One turn moves every row onto another: examples first, then more rows asked
k488: [ 1.43 -0.91  2.34 -3.06  0.59  0.26  2.73 -0.20 -3.36 -1.31  3.51 -1.93
 -1.15 -1.33 -1.73  0.46 -2.57  3.28 -4.70 -0.06 -1.96 -0.52 -3.95 -1.86
  1.37  2.45  0.23 -1.20  0.96 -2.50]
k769: [ 1.72 -2.02  1.20 -1.04  0.47 -2.34 -0.16  1.08  0.98 -0.14  1.11  0.04
 -0.03 -1.46 -2.11  0.89 -4.41  0.32 -2.45  1.18  0.03 -2.20 -2.37 -2.52
 -2.43 -2.85  0.19 -3.70  2.75 -1.38]
k527: [-4.58  1.68 -3.52 -2.10  0.00 -1.67  3.54 -2.42 -2.42 -1.54  2.14  0.29
  1.25 -0.38 -2.79  0.62 -0.14  1.07 -1.13  0.31 -0.17 -2.41 -1.50 -4.46
  1.25  3.61  2.03 -0.17  1.81 -0.16]
k739: [ 1.37  0.22  2.60 -1.14 -0.42  0.37  1.82  0.62 -0.97 -1.08  1.30  1.20
 -0.47 -2.67 -0.61  1.60 -4.25  0.51 -5.68 -0.97 -4.17 -0.62 -1.70 -2.81
 -0.96  0.47 -0.41 -3.44  1.99 -1.36]
k249: [-1.62  0.95  2.58 -4.21  1.48 -5.57 -1.27  0.64  0.02  0.54 -1.03  1.33
  3.41 -1.18 -0.73 -0.34  1.12 -0.68 -2.61  2.19  0.74  1.15  1.73 -1.81
 -1.45  2.78 -0.18  1.07 -3.89  0.44]
k847: [ 1.02 -0.75  3.92 -1.92 -0.69  0.50  4.30  0.60 -2.71 -2.10  4.91 -1.85
 -1.36  0.02 -0.48  0.75 -2.59  1.48 -4.88 -0.13 -1.43 -1.03 -1.72 -1.81
  1.18 -0.28  0.64  0.48  1.22 -1.62]
k299: [-0.26  1.01  1.93 -0.86  0.50  1.57  2.43  1.84 -2.33  0.29 -3.96  0.85
 -0.98  0.41 -0.54 -0.10  1.67 -0.15  3.34 -2.33  0.14 -2.06 -1.45  1.41
 -1.58  1.80 -4.39  1.93  0.49  0.56]
k503: [-2.58  0.63 -1.67 -3.94 -1.71  0.50  4.60 -2.61 -0.94 -1.24  1.75 -2.16
 -0.05  0.60 -2.61  2.13  2.15  0.69 -1.85  0.57 -0.55 -1.87  1.92 -0.94
  1.01 -0.27  4.72  1.13 -0.89 -0.45]
k675: [ 0.96  2.20  3.23  1.09 -0.69 -2.16 -1.70  1.13 -1.45 -2.19 -1.54  1.21
 -0.87 -0.19 -1.80 -1.68  0.28  3.29  1.08  0.33 -0.77  2.55  1.23 -0.27
 -0.39  0.67 -3.06  3.53 -3.64  1.02]
k691: [ 1.91 -0.90  2.42 -2.15  0.47 -1.05  0.27  1.58  1.41 -0.52 -0.67 -1.18
 -1.08 -1.62 -2.15  1.87 -2.33  1.32 -2.81  0.13 -1.30 -0.30 -1.12 -2.16
 -1.71 -3.50  1.79 -4.97  2.16 -2.35]
k471: [-2.30  1.35  3.53 -4.00  1.11 -5.27 -0.61  1.45  0.29 -0.14 -1.17  1.50
  2.93 -0.68 -0.11  0.11  1.62 -0.74 -2.73  1.56  0.02  1.56  2.61 -2.51
 -1.17  2.25  0.26  0.78 -3.39  0.65]
k600: [ 3.42 -1.13  2.10 -1.97 -1.08  0.70  1.48 -0.74 -0.66 -0.01  1.94 -0.33
  0.05 -2.87 -1.48  1.17 -4.37  0.23 -5.89  0.16 -2.83 -1.66 -1.04  0.10
 -1.44 -0.72  0.16 -1.96  0.12 -1.63]
k994: [ 2.34  2.31  3.70  1.59 -1.26 -2.71 -1.27  0.17 -0.79 -2.38 -0.85  0.97
 -0.11 -0.19 -2.12 -1.09  0.18  1.01  0.16  0.86 -0.67  2.73  0.36  0.33
 -0.90  1.23 -4.63  2.49 -3.66  0.21]
k13: [ 0.31  1.64  1.90 -0.69  0.41  1.54  2.29  1.47 -2.44  0.69 -3.92  0.11
 -0.29 -0.09 -0.72 -0.37  1.47  0.12  3.20 -2.33  1.07 -2.25 -1.06  2.14
 -1.47  1.67 -4.19  1.88  0.14  0.02]
k363: [-1.37  0.77 -1.29  1.25  1.81  3.22  1.41 -1.72  2.44 -3.91  0.85  0.49
  3.29  1.58 -0.59  0.78  1.25 -1.69 -2.78 -0.20 -3.61 -2.11 -0.33 -0.70
  2.99  3.05  2.73  1.33 -0.28 -0.99]
k906: [ 1.37  1.97 -0.04  0.74 -3.37 -0.10  0.35 -1.68 -1.32 -0.28  1.43  2.31
  1.47 -3.80 -1.71  1.26 -1.47 -0.01  2.35  1.30 -0.49 -5.05  2.77 -2.48
  0.04 -2.54  0.06 -0.50  0.73 -1.47]
k534: [ 0.37 -1.37 -1.14  0.90 -2.22  2.74  4.15 -3.31 -0.31  0.97  3.03  3.10
 -2.34 -1.37 -2.20  3.59 -2.18 -0.02  0.22  1.66 -1.21 -2.22 -0.61 -0.54
 -1.37  2.10  1.82  1.99 -0.18  0.94]
k854: [ 0.27  0.94 -2.63  2.20  1.40  2.91  0.69  1.49  3.59 -0.73 -0.25  2.28
  2.20 -2.12 -1.94  1.25  1.09  0.14 -0.56  2.78 -2.61 -1.39 -0.04 -0.24
  1.68  2.36  1.95  0.29  3.68  1.38]
k357: [-2.24  0.74  3.19 -4.09  2.02 -3.90 -1.90 -0.11 -0.59  0.66 -0.93  1.88
  2.52 -0.34  0.66  0.48  0.35  0.27 -2.19  0.72  0.41  0.56  2.36 -2.02
 -0.67  2.84  1.20  2.46 -5.06  0.47]
k812: [-2.77  1.68  3.39 -3.51  2.27 -4.00 -1.63  0.17 -0.71  0.17 -1.03  1.98
  3.07 -0.67  0.95  0.10  0.11  0.26 -2.33  0.25  0.62  0.90  2.49 -2.89
 -0.38  2.94  1.00  1.88 -4.30  0.53]
k238: [-2.72  2.50  2.25 -2.48  2.38  0.71  1.55 -0.23  0.40  2.75 -1.76  2.02
  0.50  0.15  2.21  2.52 -0.37 -2.89 -0.31 -0.57  4.00  0.68 -3.07  0.63
 -0.87  2.37  0.69  1.05 -0.84  1.88]
k500: [ 0.31 -3.36  2.87 -3.41  1.12 -1.77  1.85  1.63 -1.06 -1.57  2.53 -2.38
 -2.80  1.61 -2.16  0.96 -1.12  2.20 -1.61  0.78 -0.17 -1.10 -3.04 -2.90
 -0.25 -2.13  1.82 -1.69  2.28 -2.18]
k46: [ 0.94 -0.65  2.46 -1.76  1.54 -2.17  2.17  1.43 -1.62 -1.60  2.81 -3.50
 -0.06 -0.46 -2.13 -0.30 -2.08  2.84 -1.45  0.31  2.10 -1.24 -2.82 -2.85
  0.54 -1.57  1.47 -2.47  2.73 -3.47]
k957: [ 1.19 -2.01  0.41  1.67  1.99  2.05 -0.90  2.19  2.33 -1.64  1.61  3.45
  0.90 -0.74 -1.68 -1.05  1.48  0.51  3.78  2.90 -1.40 -3.11  0.99 -1.64
  1.82  1.10  2.94  0.27  0.88 -2.78]
k154: [-1.34  0.58 -0.07 -0.80  0.85  2.05 -2.13  0.32  0.43 -4.34  2.45  1.73
  1.43  0.43  0.05 -1.05  2.72  1.05  0.68  2.77 -2.44 -2.18 -3.22 -1.81
  5.13  0.51  3.64  1.24 -1.30 -1.31]
k88: [ 0.59  2.07  3.23 -1.66 -0.51  0.99  3.35  1.73 -2.83  0.17 -3.26 -0.21
  0.45 -1.15 -0.11  0.46  2.89 -0.35  2.69 -1.54  0.07 -2.06 -2.66  1.36
 -0.62  2.23 -4.68  0.74 -0.07 -0.50]
k106: [-0.76  1.37 -0.01 -0.21  0.49  1.95 -1.87  0.08  0.45 -4.26  2.93  1.18
  2.52 -0.13  0.17 -1.35  2.31  0.80  0.50  2.95 -1.18 -2.46 -2.55 -1.29
  5.31  0.00  3.52  1.61 -1.34 -1.80]
k115: [ 0.97  1.72  2.56  0.96 -0.39 -2.39 -2.20  1.02 -1.69 -1.79 -1.51  1.57
 -1.03 -0.33 -2.17 -1.75 -0.02  3.56  1.14  0.71 -0.79  2.25  0.30 -0.38
 -0.65  1.31 -3.56  3.38 -3.64  1.09]
k913: [ 1.46 -1.02  0.52  1.38  2.47  2.49 -1.10  2.14  2.41 -1.65  0.77  2.64
  1.07 -1.23 -1.84 -0.93  2.31  1.50  3.85  2.45 -1.41 -2.23  1.10 -1.53
  2.46  1.53  3.38 -0.73  0.68 -3.52]
k441: [ 1.25  0.33 -2.54  1.45  1.17  3.36  0.73  1.28  4.01 -0.32 -0.38  1.87
  1.93 -1.87 -2.33  1.65  1.63  0.15 -0.77  3.09 -2.88 -1.49  0.53  0.95
  1.44  1.58  2.47  0.80  2.61  1.21]
k908: [ 1.79  1.61  3.67  0.92 -0.80 -2.52 -1.52  0.55 -0.74 -2.44 -1.56  1.56
 -1.04  0.05 -2.29 -0.73  0.74  1.45  0.38  0.57 -1.98  3.28 -0.55 -0.34
 -0.89  2.10 -4.72  1.96 -3.56  0.35]
k140: [ 0.36  0.01 -0.35 -2.51 -2.14  1.11 -1.31 -1.52 -1.36 -0.37 -1.36  3.00
 -1.98 -3.08 -2.75  3.13  1.00  2.10  2.51  0.46 -4.76 -2.65  0.61 -3.60
  0.11 -0.24  0.62 -2.65  0.07 -1.67]
k536: [-2.37  1.88  3.22 -2.04  2.45 -0.91  2.82  0.48  0.56  2.33 -1.07  1.86
  0.61 -0.35  1.60  2.08  0.43 -2.69  0.26  0.49  4.45  1.57 -4.03  0.04
 -1.21  3.62  0.75 -0.16 -1.16  0.45]
k890: [-2.74  2.65  2.10 -3.20  2.71  0.93  1.37 -0.33  0.35  2.93 -2.53  1.51
  0.35 -0.11  1.92  2.83  0.09 -2.09 -0.35 -0.78  3.46  1.15 -3.19  1.00
 -0.56  2.64  1.07  0.52 -1.18  1.37]
k790: [-0.15  1.23 -2.57 -1.07 -0.44 -1.92 -2.56 -4.95 -0.27 -1.77  1.79 -0.27
 -0.13 -0.38 -4.32  0.21 -1.22  1.24  1.51  1.45  2.01 -0.70 -1.51 -2.10
  1.21 -0.63  2.42 -1.55 -2.17 -3.31]
k823: [-3.01  1.47  0.39 -0.28 -1.38 -1.24 -0.64 -2.32  0.58 -3.94  1.70  1.55
 -2.75  2.19 -2.16  1.78 -0.05 -0.59  1.33  0.07 -1.00  0.75  0.81 -4.85
  1.21 -2.97  2.90 -1.22 -0.31 -1.44]
k660: [ 0.00  3.63 -0.46  1.80 -1.22  3.14  4.75 -2.55 -0.67  0.22  0.47  1.33
 -0.84 -3.79 -1.92  3.54 -0.95  2.46  0.21 -0.93 -1.25  0.62 -0.10 -1.85
  0.94  3.62  2.64 -1.89  0.84 -1.47]
k713: [ 0.40  0.83  3.18 -1.62 -0.86  0.79  3.25  1.95 -2.62  0.24 -2.45  0.58
 -0.20 -0.15  0.05  0.52  2.53 -1.14  2.72 -0.81  0.17 -2.51 -2.54  1.37
 -1.17  1.78 -4.86  2.01 -0.08  0.33]
k858: [-0.88  0.26 -2.18  0.79  2.24  2.91  0.63 -2.48  2.25 -3.45  0.84  0.49
  3.71  1.09 -1.16  0.60  0.84 -1.41 -2.79  0.37 -3.37 -2.45 -1.42 -0.19
  2.88  3.96  2.37  1.23 -0.68 -1.20]
k786: [-1.90  1.21  3.54 -2.86  2.05 -0.15  2.94  0.22  1.11  2.42 -1.22  1.39
 -0.10 -0.05  1.36  2.73  1.14 -2.57 -0.01  0.55  3.95  1.80 -3.49  1.12
 -1.19  2.76  1.45  0.26 -2.06  0.46]

k913 goes to k154
k88 goes to k908
k357 goes to k238
Where do these go?
k503 goes to k534
k691 goes to k500

